128 stands for zero in the data rows.
Every row has a hidden score. How much higher is the second row's score than the first row's in each pair? 15 means about the same, 30 much higher and 0 much lower. The score is a weighted sum of the row's numbers plus the product of two more (or one squared), each taken from its middle value.
[128 166  98 170 143  85  80 184 161  84  92 191 168  49 120 203  64 165
  92 204  84]
[167 132 117 105 144 106 153 113 131 167 152  98  96 157 117 136 160 144
 104 144 115] 3
[104 158  82  84  83 159 157  88 134 168 139  71 130 160 186 132 189 145
 135  79 138]
[189  75 207 149 202 108 165  98  67 194 149  92 176 187 133  62 103  47
 167  98 178] 12
[105 139 156 136 102 166 166 100 139 141 143  93 114 157 141 126 140 108
 124 101 125]
[122 161 126 156 130 113 110 115 125 130 143 127 117 131 145 162 114 129
 137 148 136] 16
[156 139 123 143 134 112  88 150 131 101 162 182 198  81 155 161  84 155
 112 155 132]
[172 130 154 167 147 121  92 137 147 139 127 144  70  78 136 131 106 126
 158 149 141] 20
[114 134 114 161 119 110  75 179 125 113 145 142 142  86 158 141 101 145
 100 157 104]
[101 149  84  82  81 127 169 105 120 127 121 119 102 134 138 166 150 135
 128 139 119] 21
[141 116 178 182 158 120 186  85  75 184 130  96  35 165 146 101 130  97
 150  67 144]
[151 144  81 107 126 102 120 118 100 108 154 105  82 143 166 117 127 135
 102 100 147] 12
[ 83 172  61 120  86 127 146  97  93  90 111 129 138 114 159 157 186 179
  96 124  85]
[ 88 149 126 116 131 191  99 190 117 171 123 177 214 105 134 133  87 158
 138 161 158] 8
[138 135 144 134 152 138 145  48 120 155 154  64 120 139 146  95 120 101
 131 107 126]
[153  94 155 141 146 118  71 155 153 111 138 174 162 116 166 155  85 159
 126 129 111] 13
[125 136 110 136 111 149 132  78 147 142 120  83  52 179 147 105 146 122
 159  95 125]
[129 150 102 141  91 132  89 185 157 103 137 191 151  70 130 212 108 207
  92 151 108] 8
[112 109 185 128 187 162 161 107  91 150 132  95 102 155  89  89 123  74
 151  60 162]
[123 137 103  85 124 129 124  82 120 105 152 122 138 178 164 103 131 140
 107  99 107] 13
[132 116 142 159 122 127  65 176 141  22 125 167 183  68 115 181  55 143
 167 152 144]
[ 88 171 111  94  94 178 168  84  98 149 128  80 108 186 187 140 218 139
  99  99 111] 7
[ 92 126  91  97 132 131 170 122 116 110 137 125  96 125  39 153 119 131
 128  66  89]
[136 105 128  89 115 163 167  48  97 182 165  74 109 155 106  75 175  86
 177  31 145] 6
[127 124  86 170  92 125 126 120 129 126 121 103 164 149  99 125 160 133
 112 131 110]
[ 81 158  81 127  78 133  79 160 157 105 100 174 133 101 163 196  86 178
  30 198  89] 15
[192 121 139 117 170 153 155  78  54 181 141  42  89 195 152  76 152  95
 189 115 151]
[ 80 138  83 102  98 109 127 124 154 119 137 136 111 104 137 164 182 195
  87 121  68] 10
[ 86 120  94  85 111  91 132 132 128 155 128 134  86 155 103 119 133 118
 133 129 113]
[161 115 123 146 150  77  85 188 139  98 111 126 181  86  66 146 129 164
 123 139 163] 12
[ 46 154  54  82  35 104 153  95 140  65 125 140  93 121 214 184 190 160
 122 140 112]
[141 104 120 159 122 161 106 114 116 126 126 118 147 116  90 138 114 141
 125 108 142] 21
[ 89 182  85 114  62  89  51 153 174  27  93 196 130  70 103 208 108 181
  63 174  89]
[105 129 134 112 149 136 127 146 116 130 124  86 152 106 136 120 145 144
 102 110 119] 12
[115 172 113 145 103 134 114 141 130  49 129 151 159  96 132 164 113 164
  78 147 133]
[208  56 187 185 167  88 138 122  80 208 120  85 165 168  50  78 105  76
 175 121 134] 15
[178 135 171 164 173 169 147  95 104 169 136 105 161 159 150  92 113  83
 166  92 159]
[115 117 125 123 113 127 112 158 155 122 130 171 178  87 128 147 137 146
 133 102 116] 13
[134  76 167 126 175 114 133 131 116 173 113 142  95 176 147  86 112  87
 118 147 108]
[122 127 103 168 131 131  71 206 125  69 139 187 147  64 104 157  70 168
 131 201 118] 8
[171 100 175 151 163 128 174  66  98 162 107  95 125 168  94  61 128  73
 187  71 127]
[155  85 209 203 209 151 101 137  91 182 123 150 161 152  20  78  70  62
 221 152 180] 16
[174 111 130 108 133 115 151 127 126 130 135 115 120 175 192 105 135  84
 150 151 136]
[116 111 118 108 136 140 132  90 141 105 130 130 100 157 185 113 157 114
 191 108 192] 15
[106 170  66 144  72  82  87 174 172  83 118 184 154  84 134 169 114 180
  91 201 126]
[ 79 148  91 134  85 103  71 214 188  53 107 183 181  36 157 188 111 203
  77 130 119] 14
[148 126 157 131 120 131 146  92  92 144 168 117  86 146 160 115 180 132
 110 125  95]
[133 141 142 148 129 176 122 154 132 102 114 140 151 148 114 145  95 128
 175  88  64] 25
[133 129  66 140 120 142 171 104  81 149 136  94  13 153 130 146 177 103
 106  91 102]
[119 148  94 111  95 158 147 114 182 103 164 128 130 129 161 107 147 134
 113 104 109] 10
[162  92 100 162 162 127 141 151 131 141 140 123 135 128 131 155 147 142
  86 178 111]
[131 100 161 126 155 156 120 109 113 165 160 132 151 120 122 105  87  74
 199 153 152] 16
[226  82 211 134 210 118 159 120  61 201 131  91  94 164  43  40 109  49
 194  92 162]
[ 64 161 106 114  98  85 157 102 149  70 131 118  35 156 129 162 156 141
 121 148 104] 19
[155 118 113 107 156 148 178 126 105 143 120  91  92 150 142 112 147 161
 173 152 152]
[160 103 161 155 134 123  51 177 106 112  87 190 154 105 127 152  85 158
 131 150 140] 10
[ 62 158  71 108  53 133 175 103 137 155 151  90 119 146 141 131 183 130
  92 125  80]
[ 93 187  85 166 102 118 115  72  98  79 127 168 137  93 163 176 163 172
  83 126  80] 20
[159  97 149 138 144 162 169  92 111 182 140  78 105 161 130  93 179 106
 177 110 110]
[ 58 155  42  69  86 163 158  91 152 122 136  87 120 165 174 134 171 154
  63  57  49] 18
[ 73 152 105  78 116 126  85 125 157 156 138 162 166 115 159 136 158 151
  45 168 163]
[100 166 106 101  92 139 184 118 107 167 104  84 134 171 144 132 148 120
  46 133 135] 23
[ 72 157  85 127  81 142 155 120 176  90 112 103  46 147 192 138 183 152
  82 180 112]
[ 77 167  45  74  60 114 165  93 131  87 162  69  96 147 162 164 222 164
  83 160  98] 14
[147 133 154 121 124  66 119 179 140  95 170 170 144  85  75 151  97 123
  99 162 146]
[147 110 173 145 186  64 114 170 122 155 133 166 161  97 116 116  76 114
 187 134 205] 16
[181  94 183 143 196 115 164  81  85 171 115 108  95 197 173  57 137  72
 192  65 180]
[103 157  86 147  90  93  48 191 167  72 134 204 173  55  58 198  90 173
  56 207 126] 18
[117 110 143 127 138 119 130 121 146 163 147 128 190 134  82 150  92 149
 175 135 144]
[ 93 131 150 110 148 111  96 162 103 117 159 169 154 133 112 120 122 129
 136 145 156] 9
[152 131  93  99 116 135  82 182 135 121 108 146 177  76  97 151  71 177
 113 150 143]
[183 126 142 144 135 129 116 109 125 142  89 117 165 123  93 122 115 117
  98 110 118] 15
[126 122 109 166 133 110  75 156 190 125 121 183 174  56  95 170  83 179
  95 121 100]
[179  95 169 177 134 109  73 150 167 126  85 189 198  77  90 132  69 108
 124 136 159] 10
[162 140 151 110 134 189 145  85  95 188 122 116 137 148 131 121 149  80
 110  86 134]
[112 143 142  89 100 119 141 107 130 179 148  58  92 160 188  90 129  92
 149  87 170] 25
[180 105 158 172 153 144 113 148 112 115 140 106 181 127 121 104 121  96
 139 137 191]
[ 91 126 150 113 161 171 159  94 131 119 136  58  93 179 151  97 142 104
 146 122 141] 24
[179 134 179 166 189 145 105 123 104 193 146 181 176 123 116  82  59  64
 185  87 135]
[153 140 126 112 134 146  60 140 140  91 140 171 179  69  45 140  96 142
  74 168 156] 20
[120 112 164 165 170  46  93 162 149 119 129 174 185  63  71 155  51 122
 145 109 154]
[130 132 179 141 164 123 143 140 145 128 125 105 118 118  50  90 128  93
 194  84 122] 15
[ 95 133  88  72 111  87 160 106 113 135 108 108  26 169 159 165 185 148
  46  78 172]
[149 122 128 135 102 145  93 203 162 152 104 148 159 108 116 210 108 148
 115 173 104] 15
[179 110 143 121 119  99 105 148 169 100 126 158 126  86 162 141  74 145
  81 130 129]
[136  74 173 150 199 176 134 162  75 152 125 121  94 143 127  84 103  82
 134 113 153] 18
[132 179 120  73  86 155 118 148 144  73 126 136  89 118 196 149 154 145
 100 148 165]
[123 171 113 103 112 150  64 169 170 113 119 170 141  91 150 170  80 183
  77 125 101] 20
[125 136 150 120 122 131 160 139 121 112 113 129 139 131 102 112 160 104
 150 117  82]
[151  85 163 114 163 159 166 115 129 149 115  70  86 167 129  72 146  55
 128 103 191] 19
[147 132 169 176 156 195  95 180 130 154 125 138 142 128 114 107 128  85
 196 152 146]
[178 128 129 117 144 115  78 159 147 105 107 201 116  52 129 164  86 188
 146 134  89] 18
[125 183 108  80 113 108  97 126 204  96 120 140 123 109 135 126 131 151
 142 141 143]
[129  92 137 147 144  94  93 170  92  60 131 130 185 102 101  96  99 105
 146 166 195] 9
[114 157 142 131 131 138 152  79 133 158 103 110  55 172 118  98 147  77
 163  88 143]
[180  94 199 127 171 162 146 146 131 163 122 123 115 133  49  64 107  89
 124  82 146] 12
[144 111 145 147 113 194 125 137 132 138 105 167 162 130 152 122 115 120
 145 118 120]
[174 117 133 121 120 132 135 120 101 188  97  90 129 176 100  86 126  97
 162 136 124] 20
[ 96 133 138 101 148 134 115 163 191  95 138 162 147 118 192 146 110 119
 115 176 146]
[140 112 137 149 112 142  96 176 137 111 143 171 173 122  87 139  84 143
 124 136  69] 16
[163  99 173 131 178 143 160 107  66 224 163  86  92 156 108  68 117  55
 169  80 160]
[184 138 158 152 154 124  64 202 125 112  74 189 181  49  57 138  64 144
 171 160 130] 19
[120 157 121 145 123 118 182  74 110 142 135  91 117 154 136  79 188 132
 141  88 119]
[189  91 194 163 189 171 113 138 110 145 141 155 149 129  90 136  98  99
 174 104 149] 15
[ 61 191  66  29  91 118 159  88 115  99 109 124  99 159 174 173 152 179
  76 138 114]
[117 158  86  97 105 128 189  99 114 116 123  87 129 150 134 133 154 129
 129 110  96] 19
[140 114 170 145 154 144  67 184 162 117 114 182 192  77  69 158  68 125
 119 183 173]
[188 149 148 164 176 117  74 182 129 113  87 219 217  70 109 152  41 113
  85 222 120] 19
[  3 184  47  84  68 157 124 108 150 111  86 119  99 114 157 166 170 169
  93 209 109]
[139 123 123 152 107 156 164  78 148 136  89  56  71 162 163  90 176 106
 138  73 129] 12
[133 128 112 115 103 119 157 109 147 132 149 111 105 146 131  87 157 150
 108 101 133]
[ 57 118 144 162 194 152 147 137 114 156 108 108  72 129 189 121 121  96
 160 122 140] 21
[150  82 197 102 177 168 165  71  74 224 145  69  87 163  93  53 111  53
 182  77 145]
[150 133 113 118 118  95 120 142 138 151 147 150  89 104 209 118 127 114
  91 113 119] 5
[201 116 181 157 172  88  46 196 165  49 129 232 200  69  94 164  55 148
 132 210 161]
[109 142 113 173 144 118 101 172 149 110 126 171 151  93 125 174 142 138
 115 144 115] 21
[113 122  87 122  85 174 144  97 128 124 132 130  84 148 130 137 168 149
  81 104 153]
[131 130 123 131 108 156 134 108 103 119 119 137 103 108 152 179 135 148
  85 154 125] 16
[113 137 125 162  98 127 123 110 161 157 146  96 155 139 151 130 147 141
 142  64 150]
[172 163  92 161 111 113  65 193 167  37 113 216 173  64 135 185 111 185
 113 219 143] 18
[105 142 136 129  99 146  86 172 138 102 117 151 133  87  97 139 115 169
  41 114 101]
[113 129 119 141 162 124 150  91 112 156 122 117 131 137 163 110 173 127
  96 121 123] 15
[123 117 112 125 115 141  85 143 170  81 133 165 180 116 137 152 127 148
 137 165 122]
[147 109 164 149 137 139 149 119 101 200 160 126 143 175 128  75 122  78
 165  72 145] 17
[149  67 162 134 204 152 181 145  69 181 158  66 141 217 103  52 127  58
 227  92 136]
[206 130 170 238 173  66  26 194 140 118 129 253 206  41  38 128  18 151
 133 166 167] 8
[149 111 140 173 174 177 125  88 100 131 123  90  87 155 118  46 149  95
 159  81 127]
[ 82 140  84 117 104 118  97 135 145  97  79 166 111  83 126 162 155 162
 102 189  99] 19
[ 50 153  30 125  85 154 163  98 162  76 116  98 108 133 185 163 216 188
  75 116  86]
[157  86 200 156 209 158 163 104  55 203 164  80 148 132 109  37 111  73
 185 119 138] 5
[171 109 172 183 131 100 155  87  87 163 152  78 120 143 164  89 164  84
 157 119  96]
[168  89 123 140 137 160 159 130 118 192 157 128 130 168 130 113 148 100
 173 149 140] 19
[137  95 170 160 179 101  78 186 117 145 145 179  96  84  74 149  65 162
 111 165  95]
[155 161 143 135 153  66  96 155 112 100 124 140 226  70 150  92  75 131
 124 128 110] 5
[159 135 129 154 129 146 109 117 166 112 161 111 101 125 188 145 130 131
  72 163  88]
[162  80 218 114 181 143 167 163  98 160 132 134 190 129  91  84 106  78
 173 129 195] 11
[123 133  92 137 134 164 144 132 160 116 149 117 151 159 139 130 141 114
 135 113 139]
[165  91 130 165 158 110 179 128  83 157  99  74 121 164 112  90 124  89
 207 111 181] 18
[104 161 112 114 148  98 133 108  94 115 135 120 153 117 168 130 160 154
  92 170  91]
[135 114 134 142 135 185 184  85 103 197  87  97  91 188 121  67 160  85
 152  48 174] 20
[139 116 161 154 114 110 106 156 139 113 116 165 135  81 134 138  78 156
 139 160 125]
[213  84 185 183 200 143 128 129  93 198 139 106 141 150  75  71 133  84
 191  94 122] 12
[131 183 114 110 145  90  79 138 156  81 154 147 141  89  81 187 122 180
  68 148  93]
[ 97 131 113 101  95 120 163  69 116 125 117  84 108 135 183 103 185 105
  94  56  70] 9
[115 166  72 132  85  91  80 161 172  94 117 174 131  75 173 219 141 218
  99 186 131]
[109 137  84 129 129  97 118 121 149  83 104 166 153 103 122 168 107 166
  91 161 100] 19
[198 151 138  87 186 144 138 156 150 102 116 125 139 149  77 128 138 100
 131 115 133]
[ 57 153  89 127  64 133 169  61 139  89 115  85 101 172 185 133 211 147
 120 109 108] 8
[ 98 154  84 129  89 178 146  85 154 121 110 109  70 124 185 188 157 135
  88 112  97]
[137  89 130 136 183 171 221  88  98 149 149  58 107 215 172  87 177  99
 128  48 175] 7
[ 95 184 124 125 101 100  49 163 144  47 106 186 156  49 128 172 120 211
  97 167 105]
[148 107 127 104 134 104 108 136 145 126 127 144 157 155 125 138  96 127
 125 129 105] 21
[168 123 146 141 180 184  67 188 136 117 164 159 149  94  86 127  72 111
  96 122 133]
[ 87 156 114  67  79  72  70 177 148  94 126 144 169  90 123 172 124 182
  91 200 112] 13
[119 196  71 111  63 138 102 125 159 123 143 175 138 106 180 197 173 196
  61 110 103]
[147 115 139 125 157 167  90 157 112  99 109 135 140 133  92 139 102 124
 124 167  88] 19
[ 68 158  94  53  98 132 169  65 133 109 126  94  50 150 158 123 178 102
 101  64  95]
[126 137  81  73  64 152 184  97 135  94 158 116 116 164 125 122 181 166
 100  96 100] 11
[  0 189  45  50  20 103 170  61 151 151 135 104  56 174 223 161 189 161
 120  95  76]
[141  63 174 137 190  70 184  94  71 187 143  92 155 203 122  71 157  71
 154 112 204] 5
[ 99 135 122 126 116 107 156 141 121 100 156  98  82 179 109 111 160 103
 127  42 133]
[150 110 115  88 147 156 141  93 106 158 109 100  69 162 106  98 181  85
  94 102 109] 9
[109  90 137 116  76 171 132 130 147 119 160 124 179 113 127 144 105 144
 134  96  99]
[112 141 176 144 139 169 100 161 157  91 150 150 108  76 107 112  84 146
 134 128 107] 17
[189 104 149 115 152 123  77 189 114 175 105 159 218  64  69 120  67 131
  99 159 157]
[ 94 146  91  91 116 145  83 200 173  72 114 191 117  91  72 190 111 179
 110 180  72] 17
[138 151 128  87 144 129 113 139 139 150 149 167 130 143  99  71  96  95
 159 101 171]
[116 107 163 123 139  74 116 141 131 120 116 142 108  90 119 128 116 133
 166 189 145] 14
[139  78 190 162 179 154 168  93  97 217 146  93 105 172 103  73 104  76
 205 112 196]
[ 77 178  97 134  38 129  77 123 185  88 106 151 111  81 173 188 137 183
  49 182  64] 8
[174  92 181 140 226  83 106 151 133 121 115 110 175  94  93  95  94 115
 153 129 216]
[104 159 103  87 101 105 150  95 146 152 127 110 111 164 133 136 138 151
 152  79  99] 18
[ 93 108 134  79 106 145 136 134 144 108 122 123 113 156 150 139 140 104
 172 107  93]
[135  88 194 170 208 108 149 140 103 173 153  81 150 168 102  87 119  63
 188  87 198] 12
[135 103 147 125 125 136 109 142 165  96 144 178 159 104  82 128 106 153
 154 158 155]
[145 101 181 138 162  98 147 137 138 154  92 127 136 129 105 108  97 138
 143 168 108] 18
[106 118 105  78 108 130 196  87 133 165 102 129  95 165 185 142 168  99
 145 129  20]
[140 116 150 131 131 133 155 119  78 139 164  93 105 137 151  97 121 112
 187 147  98] 17
[156 131 117 132 118 134  90 164 197 123 126 190 198  50 139 188 111 193
 124 184 126]
[147 134 124 117 104 126  88 183 155 121  93 155 113 105  98 206 100 163
 128 177 146] 13
[ 62 120 127 154 107 104 102 161 144  73 147 173 181  83 125 175  92 142
 126 184 166]
[107 114  96 124 121 146 154  97  71 161 138  94 110 179 150  98 160 110
 128  93 117] 15
[198  72 187 128 158 139 154 108  92 146 148  66 138 161 125  78 112  61
 140 115 125]
[ 76 118 103 145 102 162 150 128 131 105 133  96 100 130 191 123 174 139
 117 108 109] 12
[135 116 145 144 149 157 138 117 166 160 132 141 158  97  95  99 100 109
 133 157 155]
[161 125 164 160 139 142 160  91  76 190 126  86 113 173  77  74 141 102
 132  52 150] 9
[ 62 180 111 150  99  77  66 163 117  56 104 168 166  90 110 146  65 164
 129 195 133]
[146 117 149 127 156 128 139 112 121 102 160 143 140 111 124 120 119 124
 141 145 144] 11
[157  96 146 182 149 124 135 157 129 189 157 112 128 149  99  85 107  87
 180 127 144]
[159 128 140 157 112 140  84 110 148  74 121 155 179 113 100 116 123 160
 154 143 156] 11
[ 38 121  79  19  66 180 157  72 157 139 158  75  87 142 189 138 182 133
 100 136 169]
[119 134  67  82  77 114 127 172 187  92 120 143 120  97 118 163 156 157
 141  82 115] 16
[153  86 189 161 208 157 158  87  84 219 149  53 118 189  94  23  93  42
 147  80 202]
[ 65 126  47  73  28 112 150  79 157 127 130  76  72 137 176 187 164 158
 112 124 101] 16
[130 103 125 110 111 139  99 131 130 159 131 165 138 102 140 173 105 156
 146 141  70]
[148 140 171 139 144 156 112 135 113 117  93 106 112 110  79 116  81 119
 126 101 131] 20
[108 119 123  93 126 158 215 110 129 169 170  74 131 178 131  91 150 128
 138  64  82]
[ 81 113  88  88 116 145 172  88 107 154 133  91 106 149 126 126 127 107
 127 163 122] 18
[124 133 105 151 122  83  68 164  96 117 142 191 142  68 112 188  99 158
 116 223  82]
[180 121 159 168 110 154  48 190 154  86 123 207 231  52 101 144  95 172
 102 181 159] 12
[ 94 173  86 103  67 100 148 137  96  75 166 136 126 131 161 128 182 149
  95  85  82]
[120 106 156  74 139 161 164  82  73 135  94 108 103 156  88  87 196  99
 154 120 102] 19
[144 103 111 153 144  88 101 129 149 128  92 129 147 122 134 113 139 161
 139 108  97]
[141 121 148 169 155 163 117 122 184 139 124 176 193 109 135 121  76 105
  61 181 116] 17
[ 92 132 102 102  98 130 180  93 164 179 135 106  48 187 101 104 179 123
 139  62 111]
[168  94 128 134 120 177 153  92  94 125 102 113 120 126 137 107 147 136
 143  85 107] 11
[155 129 174 134 198  91 160  90 105 146 118  69 122 191 101  95 153  53
 164  96 126]
[182 108 176 181 168 111 129 148 112 177 161 125 189 156  47  96  98  91
 155 145 151] 13
[125 148  96 138 125 128 129 140 112 106 145 127 105 118 141 131 116 167
 107 157 146]
[112 141  99 151  91 105  72 124 133 101 170 169 156  73 108 166  93 188
  89 166  98] 13
[152 150 129 136 149  86  98 149 151 131 123 161 206  96 148 146  99 173
 126 155 106]
[133 147 154  89 144 150 170 113 114 154 135 118  89 164 127  69 156 101
 131  74 162] 13
[150 122  99 145 106 127  49 211 167 133 142 202 171  35 166 179  79 168
  77 156 154]
[ 45 164   0  94  32 110 140  50 128 127 123 111 109 181 183 202 213 203
 130  85  58] 20
[135 115 156 144 147 121 145 104 155 160 147  92 155 147 155 103 108  81
 115  97  99]
[ 96 165  99 138 122  63  74 147 142  99 149 161 201  43 129 225 109 171
  74 194 120] 22
[ 94 120 102  80  95 151 187  66 143 154 120  58  98 200 189  88 166  99
 144  72 142]
[121 115 161  99 171  97 162 102  94 179 109  96 161 153 112 126 130  70
 159 107 123] 13
[ 57 144  56  74  71 105 179  58 103  98 112  76  37 179 210 139 205 151
 107 141  80]
[101 157 122 155 112 146  89 175 149 120 126 174 162  83  76 207  83 187
 130 181 158] 20
[187 114 128  91 129 157 182 114 101 151 126 105 133 159 106 119 154  98
  92 112 113]
[130 134 151 138 158 123 140 121 127 133 126 137 100 145 117 101 144 135
 118  95 160] 12
[ 80 135 113 100 100 122 207  36 133 157 123  85  58 183 115 107 181 122
 126  82 118]
[180  93 174 135 162 143  85 173 102 107 133 162 134  78  87  79  51  86
 153 119 108] 13
[146 167 112  99 145 101  79 210 148 122 106 170 185 102 143 159 105 121
  76 140 128]
[122 155 117  93 114 137 125 120  87 116  98  99 133 128 147 139 155 120
 141 106  85] 18
[ 38 130  60  78  50 130 138 103 135  94 107 120  85 172 169 117 165 134
  96 100 100]
[160  76 186 213 146 198 113 168  92 160 120 149 158 144  54  83  91  85
 148 149  93] 10
[145 104 131 156 113 138  91 134 125 122 123 177 159 118 102 134  91 154
  71 167  98]
[162 125 144 177 129 127 125 157  96 105 146 137 107 119 106 105 130  92
 135 125 144] 14
[116 146 119  38  62 144 167  70 125 145 124  49  86 188 160 118 199 121
 132  98 136]
[202  78 194 138 180 112 164 120 103 193 146  72 105 191 136  61 160  60
 176 111 182] 12
[106 140 115  85  71 136  81 158 181  98 120 151 153  96 165 207 119 190
  93 221  73]
[193  50 198 159 188 112 136 149  49 134 176 106 119 175  84  44  91  71
 202  72 190] 28
